[[117 129 141 146 114]
 [113 143 154 134 150]
 [144 145 131 115 146]
 [115 114 116 120 131]
 [108 119 153 122 150]
 [141 136 124 116 136]
 [113 110 112 119 128]
 [109 126 149 115 138]
 [123 116 115 120 126]
 [100 101 108 122 120]
 [144 135 125 116 149]]
|
[[100 101 108 122 120]
 [113 110 112 119 128]
 [123 116 115 120 126]
 [115 114 116 120 131]
 [141 136 124 116 136]
 [144 135 125 116 149]
 [144 145 131 115 146]
 [117 129 141 146 114]
 [109 126 149 115 138]
 [108 119 153 122 150]
 [113 143 154 134 150]]

[[110 105 135 109 112]
 [151 153 117 122 118]
 [123 132 125 110 124]]
|
[[151 153 117 122 118]
 [123 132 125 110 124]
 [110 105 135 109 112]]

[[140 135 128 128]
 [150 123 108 121]
 [154 133 117 123]]
|
[[150 123 108 121]
 [154 133 117 123]
 [140 135 128 128]]

[[140 102 126 152 151 131 145 137 119 111 147 140 110 143 146 120]
 [103 149 115 122 152 135 135 114 124 134 134 113 101 149 134 141]
 [130 100 132 137 138 120 153 151 154 100 122 124 105 139 150 126]]
|
[[103 149 115 122 152 135 135 114 124 134 134 113 101 149 134 141]
 [140 102 126 152 151 131 145 137 119 111 147 140 110 143 146 120]
 [130 100 132 137 138 120 153 151 154 100 122 124 105 139 150 126]]

[[116 134 100 131 148 111 137 113 141]
 [149 140 139 112 125 153 109 150 127]
 [123 112 146 139 111 124 137 124 116]
 [134 126 134 128 120 136 128 134 118]
 [133 116 156 132 105 138 127 136 112]]
|
[[116 134 100 131 148 111 137 113 141]
 [134 126 134 128 120 136 128 134 118]
 [149 140 139 112 125 153 109 150 127]
 [123 112 146 139 111 124 137 124 116]
 [133 116 156 132 105 138 127 136 112]]

[[129 136 125 103 133 145 131 118 132  99 140 151]
 [135 117 132 117 128 149 115 116 117 120 149 132]
 [123 136 129 139 132 121 140 144 140 141 119 132]]
|
[[129 136 125 103 133 145 131 118 132  99 140 151]
 [123 136 129 139 132 121 140 144 140 141 119 132]
 [135 117 132 117 128 149 115 116 117 120 149 132]]

[[128 142 143 118 119 114 127 134 122 144 133 130 134 144]
 [127 141 148 116 124 111 139 134 127 149 133 131 134 148]
 [129 136 137 120 115 114 138 134 120 149 120 130 145 152]
 [128 139 147 119 118 106 137 134 124 148 120 136 144 156]]
|
[[129 136 137 120 115 114 138 134 120 149 120 130 145 152]
 [128 142 143 118 119 114 127 134 122 144 133 130 134 144]
 [128 139 147 119 118 106 137 134 124 148 120 136 144 156]
 [127 141 148 116 124 111 139 134 127 149 133 131 134 148]]

[[118 156 130 113 131 124 131 125 113 111]
 [151 115 109 152 135 109 136 153 141 148]]
|
[[151 115 109 152 135 109 136 153 141 148]
 [118 156 130 113 131 124 131 125 113 111]]
---
[[111 136 144 108 108 115 121 149 117 141]
 [135 112 140 142 115 141 141 105 107 111]
 [119 150 136 150 130 143 137 131 112 130]
 [144 146 108 141 141 128 151 133 139 134]]
|
[[144 119 135 111]
 [146 150 112 136]
 [108 136 140 144]
 [141 150 142 108]
 [141 130 115 108]
 [128 143 141 115]
 [151 137 141 121]
 [133 131 105 149]
 [139 112 107 117]
 [134 130 111 141]]

[[115 112 131 134]
 [145 143 147 110]
 [143 141 149 109]
 [136 133 118 143]
 [107 128 132 113]
 [108 128 135 111]]
|
[[108 107 136 143 145 115]
 [128 128 133 141 143 112]
 [135 132 118 149 147 131]
 [111 113 143 109 110 134]]

[[114 121 126]
 [111 123 149]
 [130 134 119]
 [122 123 122]
 [127 130 111]
 [127 127 119]
 [142 142 142]
 [113 121 113]
 [127 127 145]
 [114 124 135]
 [127 124 135]]
|
[[127 114 127 113 142 127 127 122 130 111 114]
 [124 124 127 121 142 127 130 123 134 123 121]
 [135 135 145 113 142 119 111 122 119 149 126]]

[[149 122]
 [140 155]
 [113 142]
 [125 116]
 [151 127]
 [144 119]
 [155 140]
 [130 123]]
|
[[130 155 144 151 125 113 140 149]
 [123 140 119 127 116 142 155 122]]

[[138 143 132 127 135 134 151 125 144]
 [114 142 138 125 142 132 139 141 140]
 [129 124 123 132 131 135 151 127 112]
 [140 114 132 120 131 137 131 119 126]
 [125 126 119 103 137 146 146 116 124]
 [122 135 136 136 139 133 123 137 144]
 [142 133 124 122 138 140 128 137 146]]
|
[[142 122 125 140 129 114 138]
 [133 135 126 114 124 142 143]
 [124 136 119 132 123 138 132]
 [122 136 103 120 132 125 127]
 [138 139 137 131 131 142 135]
 [140 133 146 137 135 132 134]
 [128 123 146 131 151 139 151]
 [137 137 116 119 127 141 125]
 [146 144 124 126 112 140 144]]

[[132 134 131 121 137 144 131 128 130 118 119]
 [125 127 145 124 133  98 130 119 145 111 141]
 [128 122 122 136 125 126 121 128 126 135 127]
 [128 125 138 125 138 111 128 123 141 129 123]
 [122 117 131 143 124 110 128 123 135 124 136]
 [123 131 124 134 126 126 125 129 128 132 134]
 [127 134 129 131 124 135 131 127 123 122 127]]
|
[[127 123 122 128 128 125 132]
 [134 131 117 125 122 127 134]
 [129 124 131 138 122 145 131]
 [131 134 143 125 136 124 121]
 [124 126 124 138 125 133 137]
 [135 126 110 111 126  98 144]
 [131 125 128 128 121 130 131]
 [127 129 123 123 128 119 128]
 [123 128 135 141 126 145 130]
 [122 132 124 129 135 111 118]
 [127 134 136 123 127 141 119]]

[[116 124 152 148 112 121 115 117 126 113]
 [137 137 107 135 119 126 107 122 106 115]
 [114 145 124 119 117 112 113 108 135 113]
 [113 134 158 142 121 139 117 111 131 132]]
|
[[113 114 137 116]
 [134 145 137 124]
 [158 124 107 152]
 [142 119 135 148]
 [121 117 119 112]
 [139 112 126 121]
 [117 113 107 115]
 [111 108 122 117]
 [131 135 106 126]
 [132 113 115 113]]
